In the data rows, the value 50 means zero.
Here are some points, one per row:
array([58, 41, 41, 50, 35, 39, 45, 39, 42, 55, 48, 54, 52, 48, 42, 48, 49, 43, 57, 51, 50, 43, 38,
       35, 49, 54, 50, 50, 40, 39, 46, 42, 53, 50, 45])
array([41, 71, 45, 46, 40, 47, 50, 49, 85, 46, 46, 46, 47, 46, 66, 54, 46, 45, 87, 47, 44, 49, 92,
       45, 44, 67, 45, 45, 47, 46, 48, 83, 43, 48, 46])
array([45, 41, 44, 45, 45, 45, 60, 46, 50, 47, 46, 68, 61, 41, 45, 50, 46, 58, 43, 47, 46, 46, 45,
       69, 47, 46, 47, 60, 46, 61, 50, 49, 46, 49, 49])
array([42, 49, 62, 45, 66, 63, 48, 48, 41, 46, 41, 47, 42, 46, 39, 47, 46, 53, 37, 47, 45, 56, 54,
       47, 42, 42, 45, 49, 41, 36, 45, 48, 55, 48, 48])
array([41, 38, 47, 42, 47, 64, 41, 46, 49, 45, 50, 46, 42, 68, 46, 49, 50, 72, 50, 39, 40, 85, 47,
       38, 65, 46, 48, 60, 69, 46, 46, 45, 40, 53, 52])
array([60, 47, 45, 48, 61, 45, 43, 46, 44, 69, 47, 44, 46, 45, 43, 50, 44, 41, 56, 46, 42, 46, 65,
       44, 48, 39, 51, 46, 46, 64, 47, 43, 62, 48, 51])
array([46, 43, 47, 67, 44, 70, 39, 44, 47, 47, 47, 41, 61, 44, 44, 43, 47, 65, 49, 45, 50, 54, 44,
       61, 41, 45, 48, 67, 47, 40, 50, 48, 44, 47, 42])
array([46, 47, 66, 47, 69, 54, 46, 51, 59, 49, 49, 48, 48, 42, 44, 49, 41, 53, 43, 75, 48, 84, 44,
       47, 44, 44, 46, 41, 44, 43, 48, 45, 47, 49, 45])
array([64, 67, 45, 68, 44, 44, 48, 47, 43, 39, 53, 43, 42, 42, 67, 52, 50, 36, 37, 45, 46, 45, 41,
       66, 44, 65, 44, 59, 45, 45, 47, 49, 53, 51, 45])
array([41, 48, 44, 45, 45, 61, 40, 48, 44, 43, 48, 43, 57, 48, 42, 49, 43, 53, 42, 50, 45, 41, 45,
       42, 43, 42, 42, 39, 50, 46, 65, 51, 60, 47, 51])
array([35, 45, 48, 48, 71, 45, 45, 50, 78, 47, 52, 57, 46, 48, 60, 48, 48, 46, 80, 46, 49, 39, 56,
       46, 47, 64, 47, 52, 49, 41, 54, 44, 70, 44, 49])
array([69, 40, 52, 49, 43, 39, 56, 66, 54, 35, 41, 47, 47, 47, 39, 45, 49, 38, 56, 48, 43, 44, 44,
       49, 50, 45, 46, 49, 46, 42, 53, 48, 48, 39, 38])
array([43, 46, 46, 48, 42, 55, 62, 44, 45, 44, 48, 47, 42, 60, 46, 48, 41, 39, 44, 43, 57, 57, 45,
       45, 55, 42, 46, 39, 53, 39, 46, 46, 47, 48, 51])
array([49, 79, 63, 46, 44, 71, 45, 48, 94, 47, 48, 45, 45, 45, 59, 48, 46, 55, 40, 46, 47, 42, 40,
       40, 47, 44, 48, 44, 45, 62, 47, 43, 47, 48, 49])
array([44, 49, 52, 46, 47, 49, 82, 48, 44, 59, 50, 52, 72, 80, 53, 46, 51, 56, 43, 45, 45, 46, 44,
       50, 41, 46, 47, 64, 45, 66, 54, 50, 47, 47, 42])
array([45, 46, 47, 46, 46, 45, 70, 49, 46, 46, 48, 41, 70, 61, 45, 51, 43, 63, 45, 49, 48, 43, 47,
       66, 47, 44, 48, 63, 47, 67, 48, 47, 48, 51, 48])
array([44, 45, 36, 44, 43, 46, 45, 91, 45, 46, 96, 46, 47, 45, 46, 46, 84, 51, 44, 39, 92, 50, 43,
       47, 47, 46, 93, 43, 50, 46, 50, 85, 45, 47, 90])
array([46, 46, 92, 52, 46, 46, 46, 39, 47, 39, 86, 50, 48, 48, 41, 45, 80, 42, 47, 89, 38, 44, 51,
       51, 49, 40, 90, 51, 43, 45, 50, 82, 47, 47, 91])
array([46, 89, 41, 66, 47, 39, 42, 45, 47, 48, 44, 72, 44, 48, 74, 47, 46, 72, 44, 48, 46, 44, 44,
       69, 47, 37, 54, 62, 49, 41, 52, 47, 45, 49, 49])
array([65, 42, 58, 53, 60, 53, 47, 42, 44, 61, 44, 24, 59, 47, 72, 42, 45, 37, 56, 50, 35, 45, 56,
       52, 53, 86, 61, 44, 53, 38, 50, 30, 40, 40, 60])
array([87, 41, 44, 45, 67, 45, 37, 41, 47, 45, 50, 48, 47, 56, 66, 46, 49, 49, 65, 48, 54, 49, 72,
       40, 38, 69, 41, 50, 38, 47, 51, 48, 60, 56, 52])
array([43, 70, 62, 44, 42, 43, 41, 51, 41, 48, 47, 67, 44, 47, 69, 46, 44, 62, 45, 47, 47, 46, 44,
       59, 49, 44, 45, 40, 47, 57, 47, 45, 46, 48, 48])
array([50, 53, 37, 52, 49, 73, 45, 47, 48, 47, 42, 44, 47, 75, 50, 53, 48, 43, 47, 72, 49, 84, 43,
       45, 93, 45, 51, 79, 76, 44, 53, 51, 48, 43, 46])
array([46, 46, 47, 47, 44, 46, 69, 49, 47, 47, 46, 64, 71, 37, 44, 48, 46, 61, 46, 47, 46, 47, 47,
       65, 49, 45, 45, 65, 47, 63, 49, 47, 49, 51, 51])
array([60, 44, 47, 48, 67, 46, 46, 47, 44, 50, 47, 47, 44, 45, 65, 49, 43, 45, 63, 44, 46, 46, 37,
       44, 50, 68, 45, 43, 46, 49, 48, 67, 68, 52, 46])
array([43, 44, 45, 71, 45, 47, 45, 89, 47, 62, 45, 49, 46, 47, 47, 67, 61, 43, 45, 50, 56, 44, 45,
       43, 47, 43, 45, 45, 41, 44, 47, 44, 46, 63, 47])
array([56, 54, 43, 44, 60, 72, 55, 50, 32, 50, 63, 76, 47, 36, 54, 53, 48, 53, 50, 50, 50, 41, 53,
       60, 47, 44, 57, 36, 55, 56, 45, 45, 50, 35, 36])
array([47, 48, 78, 47, 46, 46, 47, 43, 45, 79, 44, 47, 46, 46, 46, 97, 92, 46, 47, 46, 77, 45, 43,
       46, 43, 45, 44, 45, 79, 45, 50, 45, 48, 85, 45])
array([44, 49, 41, 53, 71, 43, 63, 49, 49, 46, 45, 46, 42, 61, 43, 45, 50, 51, 48, 73, 47, 61, 43,
       42, 45, 46, 47, 38, 49, 60, 47, 49, 47, 49, 48])
array([45, 47, 49, 49, 46, 41, 72, 49, 49, 46, 52, 47, 70, 71, 38, 50, 43, 65, 46, 44, 48, 43, 45,
       66, 51, 48, 46, 63, 46, 69, 42, 47, 50, 50, 52])
array([43, 43, 46, 48, 42, 42, 45, 49, 74, 82, 47, 49, 46, 45, 42, 40, 48, 40, 44, 50, 72, 40, 80,
       51, 87, 45, 46, 42, 70, 46, 50, 53, 49, 74, 39])
array([42, 47, 49, 64, 44, 44, 44, 45, 43, 45, 48, 47, 43, 44, 46, 49, 45, 41, 43, 45, 64, 59, 61,
       42, 61, 44, 46, 43, 42, 71, 75, 45, 46, 46, 48])
array([62, 48, 45, 40, 36, 44, 45, 60, 45, 45, 45, 47, 43, 45, 37, 52, 45, 42, 55, 43, 42, 50, 47,
       48, 44, 68, 52, 40, 46, 52, 52, 44, 62, 49, 51])
array([60, 48, 47, 48, 56, 46, 45, 48, 43, 45, 48, 61, 47, 46, 38, 47, 42, 42, 57, 46, 47, 43, 53,
       41, 44, 63, 46, 45, 62, 44, 48, 47, 42, 49, 49])
These points spread out most along one direction. Take the direction at right angles to it along which they spread out most. Go by this last direction. Where along it does each point below lie, from 0 to 99? The average is 50, and the first point in the table lies past the average. One standard deviation of the points above along it is 16.
array([43, 44, 45, 71, 45, 47, 45, 89, 47, 62, 45, 49, 46, 47, 47, 67, 61, 43, 45, 50, 56, 44, 45,
       43, 47, 43, 45, 45, 41, 44, 47, 44, 46, 63, 47]) 50
array([45, 47, 49, 49, 46, 41, 72, 49, 49, 46, 52, 47, 70, 71, 38, 50, 43, 65, 46, 44, 48, 43, 45,
       66, 51, 48, 46, 63, 46, 69, 42, 47, 50, 50, 52]) 23
array([35, 45, 48, 48, 71, 45, 45, 50, 78, 47, 52, 57, 46, 48, 60, 48, 48, 46, 80, 46, 49, 39, 56,
       46, 47, 64, 47, 52, 49, 41, 54, 44, 70, 44, 49]) 77
array([60, 47, 45, 48, 61, 45, 43, 46, 44, 69, 47, 44, 46, 45, 43, 50, 44, 41, 56, 46, 42, 46, 65,
       44, 48, 39, 51, 46, 46, 64, 47, 43, 62, 48, 51]) 61
array([60, 44, 47, 48, 67, 46, 46, 47, 44, 50, 47, 47, 44, 45, 65, 49, 43, 45, 63, 44, 46, 46, 37,
       44, 50, 68, 45, 43, 46, 49, 48, 67, 68, 52, 46]) 71
array([50, 53, 37, 52, 49, 73, 45, 47, 48, 47, 42, 44, 47, 75, 50, 53, 48, 43, 47, 72, 49, 84, 43,
       45, 93, 45, 51, 79, 76, 44, 53, 51, 48, 43, 46]) 32
array([46, 43, 47, 67, 44, 70, 39, 44, 47, 47, 47, 41, 61, 44, 44, 43, 47, 65, 49, 45, 50, 54, 44,
       61, 41, 45, 48, 67, 47, 40, 50, 48, 44, 47, 42]) 37
array([58, 41, 41, 50, 35, 39, 45, 39, 42, 55, 48, 54, 52, 48, 42, 48, 49, 43, 57, 51, 50, 43, 38,
       35, 49, 54, 50, 50, 40, 39, 46, 42, 53, 50, 45]) 55
array([60, 48, 47, 48, 56, 46, 45, 48, 43, 45, 48, 61, 47, 46, 38, 47, 42, 42, 57, 46, 47, 43, 53,
       41, 44, 63, 46, 45, 62, 44, 48, 47, 42, 49, 49]) 62
